In the data rows, the value 500 means zero.
Some points:
453;443;569;528;574;613;494;422;573;379;625;553;449;359;457;340;557;480;563;351;368;411;459;552;600;549;478;458;516;613;570;429;606;549;381;636;446;578;490;606;435;317;598;504;554;356;384;464;426;290;622;543
566;421;387;413;474;400;335;506;509;386;403;614;492;351;592;660;519;540;441;603;598;512;435;410;535;525;416;486;465;435;550;474;398;343;434;507;414;482;258;613;462;543;513;581;613;569;435;620;575;491;474;358
527;392;458;599;551;557;450;610;482;472;555;510;523;459;469;530;466;465;474;521;488;503;341;604;570;395;401;554;437;352;543;540;612;549;462;547;381;542;613;554;324;300;472;291;534;606;649;416;489;646;529;340
488;528;385;552;498;455;613;428;494;536;386;403;484;496;545;474;449;531;540;525;672;425;384;407;392;429;284;550;565;621;408;543;695;693;424;535;757;426;391;458;556;396;542;550;601;413;451;508;435;475;501;513
523;557;548;526;623;401;490;433;712;446;491;517;479;388;304;382;350;515;448;366;530;559;620;476;567;585;506;524;511;537;385;557;479;578;574;440;555;441;541;594;362;474;584;562;473;430;636;705;642;568;574;404
568;463;486;506;438;491;527;517;562;440;604;571;551;495;549;362;462;319;656;639;655;559;622;347;462;560;463;544;504;519;579;399;459;579;450;452;581;534;378;491;534;647;438;214;496;464;608;401;477;479;635;451
455;382;431;504;546;318;437;475;428;569;560;452;585;444;327;519;516;440;331;671;423;405;406;381;390;522;663;564;490;594;494;341;489;466;420;391;517;582;504;397;584;503;650;528;442;458;608;351;588;442;547;568
562;457;341;449;506;604;381;578;519;553;592;479;453;454;714;510;501;659;566;474;667;578;501;425;456;596;348;469;618;306;534;456;428;519;492;425;476;678;617;517;514;527;640;598;336;479;481;372;446;427;447;559
330;520;541;414;443;473;397;426;509;609;463;588;558;394;614;506;383;556;442;460;650;394;656;596;380;545;642;426;550;548;504;640;524;506;315;575;398;357;452;509;527;501;437;460;488;507;543;386;530;521;455;490
581;425;544;579;548;600;516;684;735;599;394;489;422;421;371;450;546;676;497;464;370;550;637;413;547;417;571;388;507;650;444;657;421;472;492;525;600;497;438;509;585;520;488;432;462;595;397;407;413;571;432;356
368;428;477;510;583;411;599;461;376;491;493;382;625;490;629;433;495;564;520;493;496;444;420;563;708;631;658;409;659;403;454;580;527;545;647;526;503;756;588;612;417;651;587;501;734;494;384;547;604;547;424;398
503;642;599;557;376;475;419;360;424;393;514;392;291;447;445;550;509;565;417;656;436;406;622;623;389;443;404;562;560;395;556;466;631;546;510;556;496;524;543;475;516;620;611;459;505;512;338;558;564;490;532;393
367;573;484;487;659;529;581;530;483;524;344;614;657;628;594;584;468;483;504;468;443;404;572;465;552;308;545;607;570;466;537;355;376;492;379;428;536;572;616;477;409;532;418;472;268;479;496;625;433;535;397;534
539;387;459;567;565;476;558;582;388;415;571;613;513;554;390;399;467;583;706;545;493;436;430;646;515;419;468;542;687;409;360;510;406;278;451;548;578;402;626;501;567;481;437;553;539;543;579;513;602;503;566;428
533;614;652;407;710;541;639;444;647;571;514;418;465;363;457;553;565;542;568;654;468;634;538;568;519;462;605;476;748;333;559;358;504;543;581;513;457;423;515;462;518;299;458;607;624;627;487;608;343;497;574;492
401;462;522;651;563;595;423;411;428;387;368;442;464;479;516;411;765;481;579;526;473;484;426;551;470;592;553;583;291;447;529;525;477;575;282;324;575;378;578;617;407;493;492;532;544;531;573;548;568;540;618;466
468;333;552;729;386;362;393;517;583;486;459;459;466;448;556;448;548;473;420;561;574;609;372;684;540;579;513;530;514;619;475;362;539;491;536;614;489;587;688;539;604;474;368;506;553;478;472;655;477;495;497;486
633;465;638;582;367;451;418;483;485;532;410;705;596;462;550;527;514;515;437;446;494;486;453;366;558;499;614;661;528;419;602;598;619;463;674;513;509;376;447;341;464;611;483;582;528;495;362;351;497;440;463;667
473;452;412;280;518;543;480;383;510;410;444;574;456;698;380;491;514;539;474;432;476;516;512;497;392;627;587;523;620;534;604;499;600;395;599;424;540;397;512;620;573;464;603;320;470;491;416;553;365;645;401;606
544;501;510;326;517;529;497;729;504;548;536;401;347;492;528;447;532;433;369;475;457;428;559;447;602;493;451;504;540;653;650;431;474;556;455;598;439;343;519;331;454;719;497;544;625;497;492;542;542;602;562;644
439;469;592;504;553;545;374;442;557;533;518;564;511;601;519;605;326;604;501;601;421;611;612;525;564;549;432;380;302;465;480;495;496;366;524;475;518;620;459;383;547;474;348;472;544;356;496;453;673;620;584;746
522;487;458;448;507;515;533;387;642;578;649;479;403;629;532;367;468;526;445;489;375;571;391;597;473;382;498;572;400;401;554;489;253;657;572;600;403;472;297;313;591;527;566;526;554;357;421;554;471;462;385;453
466;448;430;620;378;629;653;457;571;256;460;357;518;484;365;539;442;431;472;504;651;447;590;386;544;521;583;534;357;468;643;556;452;454;457;576;533;648;535;368;448;399;467;645;456;456;536;537;421;477;597;416
647;533;652;489;356;618;574;451;349;761;495;495;555;534;561;519;472;636;481;359;544;402;510;321;326;489;476;384;467;596;493;432;397;412;617;391;444;406;554;505;502;490;490;391;457;467;545;605;534;573;546;453
536;734;287;443;395;421;363;613;438;365;395;322;695;560;560;451;506;552;597;564;416;530;525;474;366;490;401;488;435;511;461;548;479;472;558;410;353;534;664;464;480;528;370;468;567;445;477;389;475;457;432;480
532;532;564;353;505;387;515;562;539;593;484;338;463;579;459;429;553;556;356;506;569;508;559;686;543;354;556;513;370;506;402;386;438;404;561;540;570;453;405;610;246;598;480;490;488;494;529;500;342;305;419;574
218;463;559;355;334;451;559;517;513;546;373;570;586;500;321;543;652;538;528;498;520;689;504;537;551;334;385;458;447;544;539;520;496;554;472;611;488;555;458;508;462;525;637;571;454;570;501;462;579;438;593;551
535;532;511;541;496;481;494;392;354;545;592;396;459;490;482;532;576;463;533;298;445;510;571;431;484;524;459;562;558;568;696;618;481;529;548;482;531;560;347;507;562;475;273;476;389;616;659;564;608;436;286;639
628;641;455;472;582;554;317;567;393;450;664;588;543;641;486;746;527;447;438;397;673;562;416;539;465;501;586;397;511;647;420;442;282;635;605;538;585;527;521;448;432;357;371;515;432;535;476;333;536;521;474;529
648;505;536;457;452;548;658;457;422;389;556;594;564;498;562;522;474;284;469;461;405;576;461;543;593;400;514;252;556;519;358;598;568;455;348;396;479;435;604;383;613;503;621;548;516;502;647;616;324;525;403;460
414;405;566;497;477;622;510;470;547;489;429;521;465;446;292;640;369;478;668;464;423;467;433;564;421;626;457;537;404;450;412;410;549;564;540;382;416;588;415;498;519;646;433;588;570;651;464;504;338;502;452;473
502;599;591;577;680;334;411;533;344;493;268;600;392;640;637;364;489;294;594;547;545;415;405;472;471;586;433;489;260;520;528;525;508;367;567;623;441;449;459;471;550;437;635;484;379;486;541;381;481;548;446;405
495;520;509;592;388;403;736;665;491;615;716;479;504;429;516;481;510;373;469;513;389;565;530;505;449;579;464;401;467;457;536;493;603;457;471;520;663;423;530;584;403;376;563;589;443;534;341;503;587;544;425;531
567;576;324;421;341;549;610;436;470;534;586;553;339;473;644;565;516;561;539;490;401;432;452;337;578;489;612;553;495;450;243;605;631;584;644;559;422;458;576;666;664;549;378;481;407;454;586;529;557;506;592;584
469;611;471;563;613;619;547;573;520;606;589;468;626;674;576;623;493;397;460;478;493;474;574;564;526;501;473;621;593;544;399;662;602;454;459;321;407;496;360;566;666;544;553;458;456;554;488;439;555;380;618;511
There is one direction along which these points spread out most. Take the direction at right angles to it along which they spread out most. Go by this last direction. Where along it does each point below lie, from 0 to 99? 50 is the average, and the first point above lies past it. One standard deviation of the points above along it is 16.
535;532;511;541;496;481;494;392;354;545;592;396;459;490;482;532;576;463;533;298;445;510;571;431;484;524;459;562;558;568;696;618;481;529;548;482;531;560;347;507;562;475;273;476;389;616;659;564;608;436;286;639 60
473;452;412;280;518;543;480;383;510;410;444;574;456;698;380;491;514;539;474;432;476;516;512;497;392;627;587;523;620;534;604;499;600;395;599;424;540;397;512;620;573;464;603;320;470;491;416;553;365;645;401;606 62
527;392;458;599;551;557;450;610;482;472;555;510;523;459;469;530;466;465;474;521;488;503;341;604;570;395;401;554;437;352;543;540;612;549;462;547;381;542;613;554;324;300;472;291;534;606;649;416;489;646;529;340 24
567;576;324;421;341;549;610;436;470;534;586;553;339;473;644;565;516;561;539;490;401;432;452;337;578;489;612;553;495;450;243;605;631;584;644;559;422;458;576;666;664;549;378;481;407;454;586;529;557;506;592;584 59
533;614;652;407;710;541;639;444;647;571;514;418;465;363;457;553;565;542;568;654;468;634;538;568;519;462;605;476;748;333;559;358;504;543;581;513;457;423;515;462;518;299;458;607;624;627;487;608;343;497;574;492 84
633;465;638;582;367;451;418;483;485;532;410;705;596;462;550;527;514;515;437;446;494;486;453;366;558;499;614;661;528;419;602;598;619;463;674;513;509;376;447;341;464;611;483;582;528;495;362;351;497;440;463;667 57
469;611;471;563;613;619;547;573;520;606;589;468;626;674;576;623;493;397;460;478;493;474;574;564;526;501;473;621;593;544;399;662;602;454;459;321;407;496;360;566;666;544;553;458;456;554;488;439;555;380;618;511 53
367;573;484;487;659;529;581;530;483;524;344;614;657;628;594;584;468;483;504;468;443;404;572;465;552;308;545;607;570;466;537;355;376;492;379;428;536;572;616;477;409;532;418;472;268;479;496;625;433;535;397;534 48
628;641;455;472;582;554;317;567;393;450;664;588;543;641;486;746;527;447;438;397;673;562;416;539;465;501;586;397;511;647;420;442;282;635;605;538;585;527;521;448;432;357;371;515;432;535;476;333;536;521;474;529 46
